(72): [133 136 110 133]
(29): [135 133 103 133]
(77): [159 132 188  96]
(116): [138 121 134  95]
(11): [176 135 135 135]
count (116): [134] : 1
count (11): [135] : 3
count (72): [133] : 2
count (29): [133] : 2
count (77): [188] : 1

(78): [ 90 106  42 151 134 165 182  55 142  94 163 128  86  92  90 129 156  48
 158 123 184  99 111 127  97 115 128]
(202): [117 112  44 125 132 156 173  92 133  77 165 107  78 108  96 129 144  53
 155 122 162 128 116 132 118 102 135]
(13): [114 111 101 131 129 159 114  78 146  79 122 131  84 122  92 134 157  45
 150 101 181 111 122 140 104 101 131]
(16): [142 113 166 121 136  97 127 147  93 128 122 114 179 136 172 110 112 169
 127 128 127 150 126  93 164  99 123]
(120): [105 111 162 143 158 107 151 155 110 103 134 115 164  80 163  91 119 163
 106 156 156 113 119  93 130 131 109]
(18): [ 89 110 112 158 168 138 154 115 123 101 148 148 144  54 140 108 139 105
 118 141 188 100 110 119 115 131 107]
(148): [ 89 112 163 134 173 111 136 145 110 108 127 140 172  70 164 103 118 145
 105 148 179 110 132  82 128 140 106]
(88): [ 93 112  54 116 143 157 164 123 123  76 164 143 164  82  95 116 152  52
 164 123 152 112 111 122 109  54  54]
(86): [118 118  46 122 109 151 162  87 133  75 151 115 115 123 102 128 158  80
 115 121 140 150 143 135 122 112 115]
(117): [ 89 165 137  90 105 126 138 132 113 105 163  86 140 185 145 115 119 137
 155  97  95 160 156 121 154  76 137]
(178): [ 88  96 121 144 161 135 160 109 129 108 142 136 138  63 144  97 121  95
 133 155 188 101 115 111 120 139 116]
count (117): [90] : 1
count (13): [111] : 2
count (88): [164] : 4
count (86): [115] : 4
count (88): [54] : 3
count (120): [162] : 1
count (13): [122] : 3

(4): [220 211 190 220 220  85]
(33): [ 82 189 189 101  82 146]
(125): [100 189 100 210 189 189]
(103): [ 92 172 156 161  72 149]
(87): [104 156  84 104  84 159]
count (87): [104] : 2
count (33): [82] : 2
count (4): [85] : 1
count (4): [220] : 3
count (125): [189] : 3
count (125): [210] : 1
count (87): [84] : 2

(20): [169  75  60 172 212 157 142  94 108  81 159  77 184 142 106  90  98 121]
(3): [188 161  86 200 171 182  72  84 142  91 140  68 184  72 148 165  70 187]
(149): [ 67 116  97  98 103  64 124  67  48  68 200 131  76 131 134 127 140 128]
(52): [139 149 159 132 125 144 136 159 159 161 112 148 136 134 160 154 154 133]
(21): [ 74  87  97  98 103  64 124  67  48  68 200 131  76 133  53  84  87 147]
(66): [ 74 116  97  98 103  64 124  67  48  68 200 131  76  66  53  84  87 147]
(127): [125 123 132 132 125 134 144 138 134 125 135 136 137 145 134 127 140 128]
count (127): [125] : 3
count (149): [67] : 2

(5): [126 126 126 125 126]
(79): [217 131 122 143 134]
(45): [126 126 126 126 128]
(81): [127 126 115 118 127]
(10): [126 169 127 114 127]
count (5): [126] : 4
count (45): [126] : 4
count (10): [114] : 1

(15): [ 86 124 161 128 103 111]
(40): [116 116 116 164 106 108]
(43): [ 79 158 105 117 105 110]
(58): [ 83 161 156 112 103 111]
(71): [ 65 143 112 115 108 103]
(25): [117 117 163 117 117 117]
count (25): [117] : 5
count (25): [162] : 0
count (40): [105] : 0
count (15): [124] : 1
count (40): [116] : 3
count (15): [86] : 1

(113): [154 155 149  72  90  47  98 156 118 129  78]
(108): [143 143 156  95 156 156  94 132 141 156 122]
(126): [ 63 125 115 110 140 155 136 136 135 123 115]
count (113): [155] : 1
count (126): [135] : 1
count (108): [156] : 4
count (108): [143] : 2
count (126): [136] : 2
count (113): [154] : 1

(44): [ 97 132 136 108 127 128 121  89 140  88]
(138): [118 129 137 109 140 110 120  93 113 133]
(119): [104 123 133 107 140 115 125 106 113 139]
(7): [123 110 128 108 143 114 127 121 122 121]
(55): [ 35 114 114 122 143 114 120 122 122 122]
count (7): [143] : 1
count (55): [123] : 0

(8): [181 116 130  76  76 116 142 139 190 156 103  98 179 169 153  93 131 127
  93 113 139 158 154 116  77 127  85  85 110]
(132): [168 180 122 206 146  91 161 124 107 138 130  91 118 152 137 145 151 213
  92 180 149 119 126 180 172  92 129 180 122]
(50): [162  91 146 123 102 123 101 128  78 166 106 102 115 113 136 115 136 143
 132 185 136 108 113 129 145 113 136 101 151]
(35): [168  51 122 103 146  91 137 124 107 138 130  91 118 152 137 145 151 108
  92 180 149 119 117 167 172  92 129  91 122]
(104): [162  91 146 123 102 123 101 128  78 166 106 102 115 113 136 115 135 143
 132 185 136 108 129 129 145 145 125 104 145]
(122): [149  78 127 176  76 116 142 114 127 156 103  98 179 169 153  93 131 127
  93 172 139 158 154  90 151 127  85  85 110]
(143): [183 139 108 121 141 138 121 117 115 155 131 201  97  83 117  95  91 112
 143 143 149 112 116  91 110 169 122 141 158]
count (50): [136] : 4
count (8): [76] : 2
count (8): [127] : 2
count (143): [141] : 2
count (143): [117] : 2
count (122): [127] : 4
count (132): [180] : 4

